The same turns and mirrors carry the whole set onto itself and the rows of a family onto each other. Which other rows belong to the same family as each row named below? List them in the order they appear above.
These 30 rows form 5 families of 6 rows each.
Gelu: [ 24.8   2.6  24.8  26.3   6.3  -3.6  -7.2   1.3   8.9 -17.4   4.1 -13.0
 -11.1 -20.2]
kuzib: [ 29.2   8.7  21.8  21.1   3.3  12.2  20.3   0.6  25.5  -2.0  -1.2 -16.1
  -9.5  15.7]
bufen: [-15.8  -7.9 -20.6 -24.2   4.8  -9.1 -16.1  -1.3 -23.5  -0.9  -3.2  -3.1
  11.4 -23.4]
Tupuz: [  6.8  -2.5 -12.8  -0.6 -13.4  10.4  41.3   8.1  29.4   2.2   4.9   0.1
   6.7  33.3]
zut: [-13.5  -2.7 -16.6 -22.2   2.1  -1.8  -1.3   2.7 -38.6  -0.5 -15.3   1.1
  22.5 -15.0]
firof: [ -6.9 -14.7 -17.6 -29.3  -7.5 -14.2   2.3   8.9 -29.6  -8.3   4.6  -7.2
  13.6 -16.8]
debi: [ 12.9   8.7  17.6  22.6  -5.1   0.4  18.0   4.7  27.5  -3.1   6.8 -30.4
  -8.0  27.6]
karu: [  1.5  -4.4 -11.8   1.1   4.8 -29.0  -9.4  10.7  -4.3 -21.7  19.2   2.7
  -4.5 -34.1]
zesu: [ -0.6  -8.5 -31.9 -27.3  -8.8   1.8  33.0  10.2   1.4   0.8   5.3  11.1
  18.4  17.9]
toku: [ 19.3   1.9  -2.9  -8.9   1.9  13.8  40.5  -3.1  11.4  16.0 -10.6  -5.3
   4.5  35.0]
suvup: [  3.8 -18.2 -18.6 -24.2  -0.9 -12.5   1.0  -6.1 -33.2  -0.1  -4.1   6.5
  11.6 -20.2]
pip: [  2.4  -6.0   2.8  -2.7  -1.2 -22.6 -15.1  10.6 -17.4 -20.1  11.1 -16.7
  -0.8 -35.1]
Tol: [  8.5  20.0  20.9  28.2  14.9  -7.8 -13.3   8.0   2.5 -14.4  -3.6 -19.4
  -6.4 -16.6]
zota: [-15.4  -4.5 -30.0 -34.9   2.2   7.7  13.2  -4.0 -13.6  14.1 -10.9  -1.6
  18.8  11.0]
Pup: [ 12.9 -12.3   4.5   3.4   4.0 -14.4 -18.0  -1.9 -18.7 -14.3   1.9  -2.3
   0.3 -38.2]
seg: [ 11.5   7.6  21.4  23.9   4.0 -16.1  -6.0  12.8  11.8 -18.3  13.8 -28.5
 -12.4 -12.6]
sened: [  4.7  15.8   9.9  17.5   2.0  18.6  14.1   1.2  34.1   5.2  -5.5 -23.4
  -3.5  24.2]
tufan: [ -7.2 -15.4 -20.5 -32.1 -14.3   2.0  27.9   2.9 -17.9   6.4  -3.6  -7.1
  18.1  23.3]
resi: [  4.3  -2.8   0.1  -3.8 -11.8   9.0  35.5   2.7  13.3   8.8  -2.9 -17.0
   6.9  44.5]
Sal: [  8.5  22.8  20.3  31.3   9.7   5.2  10.4   3.7  17.4   0.0 -10.5 -21.9
  -6.9  19.3]
bamo: [ -3.7   5.8   1.3   1.8  11.8 -10.0 -20.1   9.8 -27.0 -14.8  -6.5  -9.2
   8.3 -35.9]
guno: [-12.7  -2.7 -18.0 -19.8  -6.4  13.2  24.8  -2.0 -21.2  13.0 -20.5   0.8
  21.4  24.9]
fasis: [13.9  5.8  7.9 25.6 -6.8  0.1 22.9  9.1 39.8 -8.1 14.6 -6.6 -7.3 19.4]
Lil: [  1.0  13.2   2.6   9.3  -1.6  16.5  28.9  -2.4   9.5  13.3 -18.5 -12.5
   8.2  42.9]
Sog: [ -6.1 -10.8 -29.9 -27.7  -3.3 -17.8   8.5  12.0 -13.2  -7.5   9.7  10.8
  12.5 -19.0]
Reve: [  4.3  11.6  17.9  30.0  10.2   5.4 -12.9   2.2  22.3 -12.7   3.4 -25.5
  -7.5 -10.1]
fer: [  9.3   3.7   5.8  26.9   2.4 -19.9  -3.8   9.6  25.6 -22.5  19.1  -5.4
 -13.0 -16.2]
tir: [ -5.2   9.1 -13.3 -14.3  -1.8  22.3  29.6   0.6  17.5  17.6 -11.7 -12.7
  12.0  36.9]
mugu: [  9.1  -9.3 -21.2 -32.0  -1.5   2.0  28.4  -6.5 -16.9  16.1 -13.0   2.6
  13.3  18.1]
vekom: [ -7.9   2.0   1.7   7.9  11.6 -10.6 -27.8   1.4  -6.0 -14.2   4.9 -17.0
   0.8 -36.0]

Same family as firof: debi, pip, seg, tufan, resi
Same family as vekom: bufen, zota, sened, Reve, tir
Same family as Tupuz: karu, zesu, fasis, Sog, fer

The same turns and mirrors carry the whole set onto itself and the rows of a family onto each other. Which other rows belong to the same family as each row named below? List them in the order they appear above.
These 32 rows form 4 families of 8 rows each.
ler: [-55.0 -23.9  15.3  21.2   9.2 -32.9 -24.5  -8.7  -3.9  16.8  -2.8  20.3
  32.2  -2.6  17.8 -19.2  -3.8 -31.6  -3.9  -4.6  -1.7   2.5]
Gor: [-22.1 -15.8 -25.8  -2.7 -12.9  -1.4 -43.2  -9.4  10.9  20.7  28.4  17.4
  19.6 -23.4 -15.9 -19.9  24.8 -11.2 -14.9  -8.3  -0.4 -12.2]
rif: [-15.3  -7.5 -10.2  16.8  -7.3  13.3 -67.5 -34.2   3.5 -14.0  40.7   2.9
  -7.7  -5.3  22.6 -18.0 -36.5 -27.6   9.8  31.2   4.0  -1.2]
ruga: [-19.8 -14.7 -12.2   0.7 -30.6  -2.5 -40.4 -11.9  25.1  20.0  28.8  20.2
  10.5   4.7 -16.6 -18.0  21.2  -1.4 -11.6   2.0   3.3 -17.5]
Madiv: [-45.9 -10.6 -20.6  -9.9   0.2  35.2 -15.1 -16.5  16.9  15.3  22.6 -15.2
   1.5   9.5   4.5 -39.1   2.6 -23.7  16.0  11.3  28.7  31.4]
bil: [-24.5 -24.8  -4.9  16.7  -5.9 -33.7 -16.8 -14.0  15.4 -18.2  19.4   3.8
  13.3  18.9  10.2 -12.5  12.4 -12.6  42.4  -1.9   7.7   1.1]
fulit: [-11.2 -15.1 -10.9   1.8  -0.5  -5.8 -32.2  -7.6 -30.5 -12.5 -10.6  -7.3
  -7.7 -11.0 -11.3 -14.1 -51.1 -16.0   8.1   4.6  13.4  -8.3]
Kod: [ -9.7 -18.9  -5.9  -1.9  11.6 -12.4 -43.8 -20.8 -16.6 -23.3   4.5  -4.8
  -1.5   0.1  -8.5 -28.7 -55.3 -14.8   4.2   5.6  17.0  -6.6]
dit: [-22.2 -22.6  -5.5  15.4   9.5 -37.4 -11.7 -18.6   3.1 -22.7  12.6  -6.9
  15.0   8.8  18.9 -16.6  12.9 -24.1  33.3   3.6 -13.8  -4.6]
kof: [ -7.8 -10.6 -15.6  -2.1 -16.3  -3.6 -46.9  -9.1  20.0  23.2  39.4  25.0
   8.9 -17.3  -2.1 -16.8  13.7  -6.0 -12.4   9.9  -4.8 -21.6]
balu: [-39.6  -0.9 -10.0  -0.4 -15.4  22.4 -26.2 -13.8  23.4   8.1  16.5 -17.5
 -12.6  31.4  -0.3 -39.8   3.8 -14.6  15.7   1.8  23.9  29.5]
bidi: [-45.6 -12.6   6.2  19.2  15.9 -19.3 -10.9 -19.0   1.4  13.5  -9.9  32.8
  32.6 -21.7  26.2 -12.6 -17.2 -24.2   6.8  -5.1  -1.4   5.8]
Kag: [-11.6 -26.3 -12.2   8.5   0.4 -14.5 -36.6 -17.1 -12.2 -21.0  -0.7 -12.0
   6.4  -3.7  -6.6 -26.6 -61.3 -12.9  -1.2  13.6   9.0 -10.7]
Gubu: [-30.4  11.1  -7.9  11.8  23.9  32.7  -4.6 -28.6  30.9  13.7   3.1  -9.7
   1.8   0.4  26.7 -20.9 -28.2 -28.1 -19.0  -2.5  10.3  -6.9]
ledur: [-18.3  -7.3 -25.7  -4.0 -21.6  -7.2 -42.5 -12.3  20.6  32.8  17.2  16.5
  22.2 -15.5 -16.8 -15.0  19.2 -16.2 -16.5  -1.8   3.0 -17.2]
dezu: [-27.1 -22.2 -16.6  10.0   9.6  17.1  -6.2 -17.1   9.7  19.6 -15.7  21.5
 -18.7 -32.0 -18.1 -13.5   2.4 -17.8   0.0  17.7   2.2 -18.3]
Mig: [-33.8 -16.2 -25.7  11.8 -13.0   9.9 -10.5  -1.6   5.6  23.8  -6.0  10.4
 -26.5 -27.9 -17.4 -14.0  10.9 -29.5   5.3  15.5   5.6 -17.8]
toba: [-56.0  -9.4   7.0  33.1   5.8 -12.5 -12.1 -15.6   8.1  15.3  -0.5  26.9
  40.1  -4.5  24.8 -18.4 -16.3 -32.4   6.0  -3.9  -6.1  -4.0]
nodo: [-12.4  -6.0 -10.0  -0.7  12.9   2.5 -33.5 -20.8 -14.3 -23.6 -16.9  -2.6
   0.2 -20.1  -1.9 -20.7 -57.0 -15.8   2.5   0.3   5.0  -1.1]
mim: [-18.2   0.6 -16.5   5.4 -14.3   7.4 -81.8 -23.0   7.0  -5.4  39.4  13.4
 -10.1  -7.2  22.7  -8.3 -30.1 -22.9   3.8   9.1  10.5   1.6]
Ker: [-50.9  -9.5 -18.9   0.0   0.1  34.2 -19.9 -16.9  25.0   6.4  16.1 -13.8
  -3.6  11.4  -5.2 -46.6  -4.1 -21.3  11.5   3.0  31.8  32.3]
fasuk: [-19.1  -6.8  -3.9  17.6  -8.4   8.9 -61.8 -27.5  -4.5 -11.7  37.7   6.3
  -7.4  -4.2  30.0  -6.7 -39.5 -17.1   5.7  26.5  15.6   1.7]
lov: [-44.7  10.3 -18.9  22.3  11.0  24.2  -1.7 -20.0  29.2  11.9  26.6 -15.8
   0.9  11.4  24.2 -25.8 -39.1 -28.8  -8.6   0.2  18.7 -13.5]
Voli: [-15.2 -24.3  -6.1  12.8  13.2 -42.4 -19.5 -26.4   8.8 -18.9  16.4 -15.5
  17.8   3.3  15.2 -10.0  11.3 -29.0  30.4   0.5  -2.4   4.8]
kena: [-48.8 -16.5 -22.3  12.2  -7.9  12.9 -16.7 -11.5  -0.3  27.8  -5.7   4.0
 -25.5 -24.1 -26.4  -6.7   7.1 -20.8   2.4  14.4   9.6 -23.5]
Kuruf: [-49.2   7.5   0.1  27.5  16.7  26.4  -7.6 -26.7  22.6   7.9  18.3 -11.9
  10.4  11.4  23.2 -23.4 -27.5 -25.1 -25.1 -11.9   8.3  -6.8]
bel: [-20.3   0.7  -9.6  21.6 -25.4   5.6 -71.4 -21.4   4.7 -14.0  34.5   5.9
  -7.9   8.7  21.9 -10.2 -28.9  -9.2  18.4  11.1  12.7   4.0]
geko: [-41.6   0.7 -26.4  19.1   8.3  31.7  -8.6 -35.4  38.1  11.2  19.9 -16.6
   6.1  12.5  23.0 -22.0 -32.0 -30.2 -14.5  -2.4  20.8  -9.9]
bar: [-40.5 -15.4 -15.2  -9.5  -4.3  21.3 -15.9 -19.7  25.8  -0.7   6.8 -29.8
   1.1  17.2   4.3 -40.2  12.6 -21.2  17.8   6.6  14.1  32.7]
keras: [-54.0 -15.5  18.3  23.3   4.5 -29.5 -20.7 -16.3  -8.5  14.8  -0.1  16.4
  35.6 -10.0  26.7 -17.6  -1.6 -17.2   6.2  -0.2  -6.0   3.8]
dok: [-31.9 -26.1 -13.3   8.3  12.9 -26.0 -14.2 -26.7  12.3 -21.6  18.2  -7.9
  14.7  10.1  12.0 -16.1  11.8 -11.4  48.0   3.5   4.6  13.6]
lavam: [-23.0 -26.2 -15.7  11.2  -1.3   7.9 -11.8 -13.4   5.5  21.3 -11.6   8.7
 -29.4 -21.9 -32.2  -9.7  -9.4 -24.7  -0.4  21.8  19.2 -19.2]

Same family as lavam: fulit, kof, toba, mim, Kuruf, bar, dok
Same family as Mig: Kod, dit, ledur, Ker, fasuk, geko, keras
Same family as dezu: ruga, bil, balu, bidi, Gubu, nodo, bel

The same turns and mirrors carry the whole set onto itself and the rows of a family onto each other. Which other rows belong to the same family as each row named below? List them in the order they appear above.
These 15 rows form 5 families of 3 rows each.
B: [-22.0  23.0 -14.6   4.1  -5.5 -23.1  35.9  24.5 -12.2  18.7  -2.6 -28.1
 -68.3   9.6   5.4  31.6]
Y: [  2.4  22.7 -14.1  21.1  -5.2 -26.6  19.0   0.4  -5.3  12.6  -3.3 -42.0
 -59.7  20.3  -8.9  40.6]
E: [-20.9 -28.2 -26.8  25.5  -1.3  -6.3  64.2  38.8 -29.0  25.4  -2.9  21.5
 -50.7   5.0  -6.0  19.8]
W: [ 14.1 -13.9   7.4  71.7  23.8  -6.8  20.0  26.1 -12.9  23.7 -27.8   0.0
 -36.5  16.1 -28.4  46.3]
A: [ -0.5 -21.8 -12.6  80.1   0.3 -18.9  23.7  15.6   1.6  20.3 -11.1  17.8
 -36.1  10.5 -20.5  46.3]
S: [ 12.6  10.8   5.1   2.1  -0.3 -12.3  13.4  19.5 -12.5  30.5 -23.5 -39.6
 -54.1  16.5 -17.6  54.4]
J: [ -4.2 -35.1 -12.8  10.5   3.7   9.3  58.9  19.1 -38.3  18.5  -5.2  11.3
 -53.2   6.3 -41.0  29.6]
T: [  6.2 -33.9  -8.8   8.5  -0.9  17.3  52.1  16.9 -39.7  35.1 -20.2   2.8
 -42.7   4.7 -32.3  32.6]
C: [-21.1   4.7  -5.7  73.4   8.1 -26.2  22.1  34.0   4.6  15.7 -10.7   9.2
 -49.2   8.0  -1.0  38.1]
G: [-17.7  12.7 -17.9   7.1  -6.3 -12.4   3.6   8.2  -4.0  21.0 -12.9 -34.7
 -58.9  22.6   0.7  28.1]
Q: [-10.4 -36.9 -37.5  12.1   2.0   3.9  46.1  25.6 -34.1  29.3  -6.5   6.7
 -46.1  24.0  -9.4   9.0]
U: [ -0.9   9.7   3.4  -3.4  -4.9 -20.4  15.0  17.7  -7.8  17.3  -8.4 -33.8
 -67.5  10.8 -25.4  56.5]
X: [  5.8 -33.0 -33.2   3.7 -12.8  -8.8  62.1  20.6 -34.3  29.6   2.8   3.8
 -47.5  13.9 -18.8  28.2]
P: [  7.6 -15.0   3.3  70.4  23.6 -22.6  19.0  35.4  -4.9  12.1 -14.0   6.1
 -47.9  16.6 -32.4  53.0]
H: [-10.1 -21.2 -16.2  70.0   8.7 -18.8   3.3  33.4   4.9  26.0 -18.2  13.5
 -37.6  24.2  -6.2  35.8]

Same family as T: W, S
Same family as U: J, P
Same family as E: B, C

The same turns and mirrors carry the whole set onto itself and the rows of a family onto each other. Which other rows belong to the same family as each row named below? List them in the order they appear above.
These 30 rows form 5 families of 6 rows each.
zag: [  5.2 -11.9  -5.3   4.5 -18.8  21.5 -29.3 -19.8 -17.4]
dur: [-15.7   2.2  -8.0   7.9 -16.8  41.2   1.6 -18.0  -7.6]
Ruda: [ 24.8  -5.0  -4.7  -7.0  -7.0  -6.7 -22.1  14.8 -23.5]
mefad: [  1.1 -20.6  14.3   7.1  -1.1  16.8 -35.5  18.1 -11.3]
dazab: [  6.3 -32.8   7.2  18.6  -1.6   3.0  -1.5  36.5 -10.7]
repi: [-18.2  -3.8  -0.4   9.8  19.2   4.8  34.1  20.6  -2.6]
Legaz: [  0.5 -31.1   4.2  -0.3  14.6  39.0 -10.7 -14.1 -18.9]
Nopev: [ -0.7 -20.0  -6.5   4.1  26.2  17.2  -4.3 -28.1   4.7]
beg: [  6.4  14.6 -24.8  -8.3 -13.7  18.5  13.7  -8.7 -26.8]
nili: [-19.3  -4.4 -26.5  19.7   3.4  24.5  29.0   0.6 -15.4]
sabor: [ -7.9 -19.0  26.0   6.8   6.3  13.8   6.9  37.3  -2.8]
lisok: [  2.1  -4.3  10.7   4.1 -17.1  15.0 -23.9 -18.9   9.6]
Mupe: [ -7.4  19.4  -7.1  29.2   4.5 -10.1  22.3  -1.0  -6.1]
Livuk: [ -0.4  15.6 -31.1  -3.5   5.3   9.6  20.4  -0.1 -23.9]
fovo: [  9.6  -5.1 -17.7   9.5  -1.3  -9.9  30.2  28.6 -11.5]
ruduk: [ 10.6 -37.2  22.0   0.0   3.5  14.5   7.5  -8.8   7.4]
nesu: [ -5.9   7.0 -14.9  38.0  14.1   2.5  10.3  19.3 -27.1]
Tig: [ -2.3 -32.7  -3.6  14.2   4.6  30.4  26.8 -15.5  -0.2]
dugi: [  4.9   8.9  -8.7  30.8 -25.8   7.7   0.3 -21.3 -15.6]
feda: [ 10.9  -7.0  21.4  18.8 -16.2  11.9  -7.3  22.3 -36.2]
sol: [  4.7  16.3  20.7   6.7 -23.0  11.9  -0.2 -14.4 -23.0]
Febi: [-25.9  10.5 -16.9  13.9  22.0  24.3  12.0  -2.5   0.3]
nefu: [ 11.5 -16.6  28.1  -4.1  -2.4  -5.2 -20.2  12.7  -4.1]
mopa: [  3.5   5.2  18.5  13.6  13.4  -4.1  -5.7  28.1 -28.2]
gipi: [ 15.3  -8.1   2.6  -1.7  -6.4  -5.0  19.7  35.3 -18.2]
Kur: [  6.4 -43.3  -2.5  18.8  24.4  10.5  -5.2   2.2   4.2]
Vugul: [-11.4  13.6  -7.8  -5.0  -2.4  17.7  -0.9 -31.4  -8.2]
novil: [ -8.6 -26.7   8.0  -0.7  32.0  29.9  17.9   1.8 -11.0]
Zozi: [-15.6 -15.8 -10.9  30.5  11.5   8.6  20.3  25.9   9.8]
Rata: [ 25.1   1.4  -9.5  -6.3 -18.1  -5.3 -16.7  -6.0 -14.5]

Same family as novil: Legaz, Nopev, ruduk, Tig, Kur
Same family as sol: Mupe, nesu, dugi, feda, mopa
Same family as Zozi: dur, mefad, sabor, lisok, Febi

